In the rows, 128 means zero.
The same turns and mirrors carry the whole set onto itself, and each row onto the other rows of its family. Which rows share a family with each named row? Give them in list order.
These 28 rows form 7 families of 4 rows each.
tet: [118 123 105 126 136 130 139 104 104 138 150 149 147]
Gavef: [107 145 106  97 140 142 146 131 114 129 115 133 128]
Dazim: [121 132 105 132 133 128 138 102 105 143 151 146 146]
Lom: [162 126 120  87 105 134 125 121 128 141 137 109 155]
Pusa: [154 129 114  77 110 135 127 114 126 130 132 102 154]
medos: [131 144 112 125 135 136 144 141 120 163 130 140 127]
zal: [115 153 135 116 126 113 138 141 124 153 132 117 142]
tedop: [128 122  92  90 120 161 122 124 117 134 118 127 133]
fur: [157 155 110 105  99 124 143 106 122 161 150 127 149]
vesu: [156 146 116  86 109 130 125 106 126 137 130  97 148]
lep: [119 143 114  93 114 133 123 103 120 103 139 130 159]
fenov: [134 149  89 101 123 156 117 111 119 144 113 118 125]
geg: [155 122 109  90  98 129 146 122 118 146 155 138 160]
nufit: [134 119 123 107 109 130 124 128 127 124 154 148 164]
pigi: [118 164 108 116 140 139 142 124 116 149 120 131 123]
kof: [135 132 104  74 101 134 149 108 108 125 143 127 155]
Mome: [164 141 118  92 105 129 123 113 130 149 138 102 153]
kota: [122 124 114 105 136 143 146 148 120 143 127 147 135]
Gidur: [106 155 132 107 125 116 140 136 122 140 127 111 143]
Vevin: [139 161 102  87 102 127 146  92 111 136 142 117 146]
rinut: [105 138 133 100 124 118 141 144 120 135 128 118 148]
Bifom: [114 131 104 126 135 132 140  99 102 133 147 140 146]
pude: [147 147 123 127 109 124 118 113 133 149 155 140 153]
Diza: [115 138 135 111 122 115 141 147 125 150 136 123 147]
podol: [146 142  95 114 118 155 114 123 125 163 127 128 126]
lam: [130 171 117 114 112 125 116  94 122 129 141 123 149]
nogiz: [117 137 103 130 134 129 139  97 106 140 147 141 144]
mir: [146 118  96 102 120 155 121 135 125 155 127 135 136]

Which other rows belong to the same family as lep? nufit, pude, lam
Which other rows belong to the same family as tet? Dazim, Bifom, nogiz
Which other rows belong to the same family as zal? Gidur, rinut, Diza
Which other rows belong to the same family as mir? tedop, fenov, podol
Which other rows belong to the same family as pigi? Gavef, medos, kota

The same turns and mirrors carry the whole set onto itself, and each row onto the other rows of its family. Which rows share a family with each named row? Give them in list order.
These 18 rows form 3 families of 6 rows each.
H: [132 140 132 124 102 121 133 137 130 142 130 106 138 127 100 125 144 138
 124 134 111 172 146 136 123 131 110 128 133]
L: [125 109 134 142 121 136 144 135 118 139 114 105 126 131 121 140 115 123
 129 128 115 133 108 147 130 113 153 150 105]
Q: [142 144 127 135 148 123 108 112 125 129 113 142 112 151  91 151 133 123
 127 141 138 119 130 128 119 131 137 107 133]
A: [135 111 141 139 121 158 124 125 115 146 126 120 111 122 152 128 129 117
 118 135 124 113 108 135 142 135 136 136 108]
K: [126 146 145 114 137 138 116 144 141 131 121 112 125 122 140 118 132 132
 113 101 137  94 131 151 116 113 128 110 136]
E: [127 109 113 104 123 112 133 109 134 120 125 126 127 137 138 114 146 153
 121 164 137 132 141 116 116 142 126 136 136]
R: [115 113 129 113 140 134 142 112 127 118 140 109 142 130 146 102 151 134
 117 150 134 121 120 118 123 150 119 129 146]
S: [160 142 137 163 131 130 120 111 135 141 118 142 147 141 104 124 135 136
 143 144 123 123 125 128 103 121 132 113 114]
M: [141 148 114 134 103 116 121 143 153 131 121 116 129 115 124 130 132 135
 106 128 115 160 150 115 119 134 117 134 141]
B: [121 120 128 100 122 114 149 106 129 124 137 114 129 145 108 116 146 150
 124 151 126 149 124 132 130 143 114 118 140]
N: [144 135 140 164 123 110 127 119 146 125 137 155 154 116 124 128 126 137
 145 132 132 114 116 119 112 130 127 127 117]
C: [124 144 129 132 119 140 115 154 129 133 129  98 137 114 126 127 143 109
 108 120 117 149 148 122 125 140 113 134 150]
U: [134 136 120 126 141 136 105 118 102 125 137 141 108 137 118 139 128 101
 131 123 138 122 140 122 140 149 119 111 141]
J: [126 139 146  96 130 115 128 137 142 124 122 107 132 135 135 132 113 153
 125 107 133 100 138 140 113 107 125 132 119]
X: [113 123 133 117 144 119 140 137 140 121 116 104 131 139 117 134 117 140
 122 107 130 114 114 157 115 101 148 122 129]
Y: [147 143 132 153 131 136 127 118 128 133 141 143 159 120 136 101 136 127
 146 118 129 114 128 126 110 131 108 108 127]
P: [135 132 131 130 134 108  95 129 119 112 135 146 113 139 105 153 120 118
 138 132 136 111 146 124 131 140 142 129 139]
D: [131 106 140 129 116 136 127 126 127 139 128 116 116 129 142 154 110 135
 116 124 114 131 115 122 141 124 127 148  95]

Which other rows belong to the same family as M? E, N, J, P, D
Which other rows belong to the same family as A? K, R, C, U, Y

